One turn moves each row of this set onto another row. After a few examples, where does it send each row asked below?
k_29: [ -6 -14 -27 -41  26  21   9 -21  -2  11  11  11  -3 -23   6  11  34]
k_885: [ -2   9  13   6   1   2 -32 -20  -8  12 -23 -15 -18  19 -13   4  25]
k_917: [ 22   6   3  18   4  25  11  -2 -23   7  12   8  -6 -15  31  23  -9]
k_776: [  8 -32  24   6  12  -5  -2 -16 -22 -14  -7   8 -21  10  -3  15 -10]
k_465: [ 12   8  -9  10 -17  22 -19   3  -4  34  30 -18 -19  -1 -10  15  11]
k_635: [  7   3   9 -11 -19  -3 -25 -14 -12   3 -16 -16 -29  21  -8  -3  15]
k_764: [-20 -21 -19 -29  29  24  12 -26 -15   1  14  14  -3 -17 -13  21  34]
k_594: [-17  -7 -20 -41  32  22   9 -30 -12  -6   0  -4  -1  -5 -21   9  25]
k_389: [  3  -7  14  20  10   2  -5 -23 -26 -14 -15   4 -22  11  24  22   2]
k_290: [ -8   6  14  -4   3   4 -38 -15  -3   1  -3 -19 -30  11 -27  12   2]
k_23: [ 11  15 -12  -2 -11  19 -24  15   6  31  17 -12 -19 -19  -9  17   2]
k_697: [ -4 -30   7  12   4   2  -6 -21 -26 -16 -11   7  -3  13   6  13 -17]
k_478: [  1 -10 -20 -44  30  23   4 -21  -3  20   6   3  -9 -23   8  13  39]
k_274: [ 17 -23  14  22  13   8  -1 -27 -11  -8 -10   6 -25  14   7  12 -13]
k_995: [-10   1   4  -5  -5   5 -38 -19 -11   0 -10 -29 -15  19 -11   1   1]
k_15: [ 31 -12  -1  19  -2  27  14   0 -14  17  23   7  -8  -9   8  16 -15]
k_65: [ 12 -19  -6   7  -9  18  -1   1 -17  16  23  18   4 -18  26  16 -15]
k_587: [ 11  17  10 -16 -26  18 -22  -1 -10  27  32  -1 -19  -4  -3   4   9]
k_520: [-11  15   9   9  -5   5 -29 -17 -22   3  -1 -25 -27  18  -2  20  23]
k_67: [ -3   2 -24 -42  37  28   3 -24  -6   9 -11 -11  -6 -13 -13  11  27]
k_956: [-13 -22 -14 -34  31  19  12 -26 -19   9  15  18  -4 -15  -3  24  35]
k_14: [ 10  19   5   0 -14  20 -23   4  -8  41  21  -8  -5  -8  -5   7  27]
k_330: [-16 -24 -19 -36  29  15  17 -27 -15  -3   9  14  -1 -10  -7  15  30]
k_166: [  9 -12  16  21  15   6   2 -24 -20  -5 -26  19  -2  10   1  13  -4]
k_695: [-14 -10 -24 -32  34  29  13 -25 -13  -5  -4  -3   0 -13 -23  13  25]
k_91: [ 26 -23  -2   8  -3  10  10  14 -12  15  12  16 -10 -20  15  21 -10]
k_118: [ 20  -2   7  15   0  24  10   0 -19  24  18  26  10 -17  10  16  -3]
k_276: [-17  -9 -19 -32  36  24  12 -30 -21  -1  -2   3  -1  -5 -24  21  23]
k_874: [ -7   2 -26 -45  30  27   2 -24   2   7   2  -7  -4 -18  -9   5  29]
k_852: [ 10 -11  -3  10  -7   1   2 -18 -16 -13 -28  19 -16  12   2  13 -15]
k_763: [  7  29  -3   6 -12  26 -13   6 -20  23  26 -22 -11  -8   6  19  11]
k_556: [ -7 -18 -17 -39  30  26   3 -23  -2  10  11   7 -10 -24   4  11  41]
k_719: [ -2  -7 -22 -40  34  29   5 -23  -1   4  -6 -10  -7 -20  -7   4  33]
k_922: [  6  11  -8 -10 -17  22 -33   4  -2  29  23 -19  -7 -12   8   3   2]
k_572: [ 14   4  -1   6 -13  23   5  -4 -14  11  20  34  -5 -13   7  19 -20]
k_119: [  0  -3   6  12  -3   5 -34 -24  -1   9  -2 -19 -37  22 -12  11  14]

k_995 goes to k_922
k_764 goes to k_695
And these:
k_166 goes to k_885
k_15 goes to k_274
k_29 goes to k_330
k_776 goes to k_290
k_956 goes to k_276
k_572 goes to k_852
k_520 goes to k_763

One turn moves each row of this set onto another row. After a few examples, where does it send each row asked below?
k_624: [-23  26  -5   2 -13  -6  18  22   2  -3  23  10 -13   7 -28  27  13]
k_452: [-25  35  -7  -5   4 -24   5  19   7  10  22   7  17  -2 -18  36  20]
k_190: [  7  10 -17   7 -12 -19   9  16  26  -2 -15  -3 -20  21 -30   9  36]
k_772: [ -6  -1   6  11 -13 -19 -37  19 -37   6   9   7  24   5 -17  24  15]
k_140: [-13   0  -3  -5 -33 -30 -22  12  31  20   5  20  34 -21  10   8  35]
k_679: [ -6   0  28  -8 -25 -26 -22 -23   2  -5  14   6   3 -17 -32  23  23]
k_992: [  6 -14  -9  -4  -3 -20 -39  -9  -9 -12  15  12  -4   6 -14  35  20]
k_509: [  7 -23   9  13   7 -20  -9  -9   0   8  -6 -14  -1  -3 -33  -2  35]
k_809: [ 20  -8  -6  15   4 -26 -12  11   8   1  18   5   2   6  -9 -35  29]
k_849: [-26 -19 -10 -12 -16 -30   2  17 -15  -1   0  -9  -4  30  -3  19  22]
k_335: [-12  27   4  -3   4 -26  -4  22  -6  13  25  -9  29  -8 -12  35  11]
k_265: [-18   1  -9 -19 -28 -47 -10   1  22  24  -2  19  15  28  17  11  15]
k_516: [ -9   3  22  -7 -25 -21  -9  18   1  -7  15 -24  16  15   4  19  -7]
k_272: [  1  -6   8   5 -26 -26 -22  16  -5  64  14  25  -5   3 -12   2  23]
k_157: [-22  -1   6   6 -19 -23 -24   8  14  67  13   2  -6   8 -16 -13  25]
k_603: [  6  13  24  11 -49   1  -2  -6  33   7   7  -5  -4   2 -17   7  19]
k_253: [-19   1   2  16  -2 -29 -21  19  29  -9  21  38 -30  10 -18   9  27]
k_906: [-16  21  10  39 -23 -17 -40  21  33  28  14  21 -16   5 -17  -5  23]
k_700: [  6  -7   1 -12 -19 -21   8  28  35   5  19  11  19  16  17  -7  18]
k_482: [-18  15  13  25 -20 -24 -29  20  18   1  31  24 -38  12 -26   9  28]
k_974: [ -4   9  -1   6  -8 -21 -22  19   1  69  15   6   2  10 -20  -6  28]
k_834: [-13   4  -6 -11   7 -30 -33  32  -8  51  12  -4  11   5 -21  23  22]
k_141: [-20   6   4 -11 -46 -25 -47 -14   1  -2  -1  21  13  12 -11  18  22]
k_655: [-32 -14   2  -7  -7 -19 -23   6  18  23  -3 -29   6   5  -6 -24  17]
k_827: [-11  22  -4  13 -19 -28 -20  22  18 -16  23  17 -33  26 -31   2  25]
k_87: [  9 -20   4  14 -15 -17  16   5  19  15   2  23   0  25 -31 -13  28]
k_125: [-28  -8  17  -8 -20  -2 -28  14  47  29  22  20   7  -5   2  -1  17]
k_176: [ -3  17   8  -1 -41 -20 -33   8  17 -13  -3 -11  -1  22 -38 -16  20]
k_207: [ -9  -1   2   0   1 -16 -57  17  19   8  14  -1  34   7 -17 -14  31]
k_570: [ -1  35 -14  -1   6 -22   1  10   4  13   9  15  25 -11 -23  31  21]

k_87 goes to k_992
k_834 goes to k_906
k_655 goes to k_176
And these:
k_974 goes to k_482
k_157 goes to k_827
k_509 goes to k_141
k_772 goes to k_125
k_265 goes to k_809
k_253 goes to k_570
k_849 goes to k_207

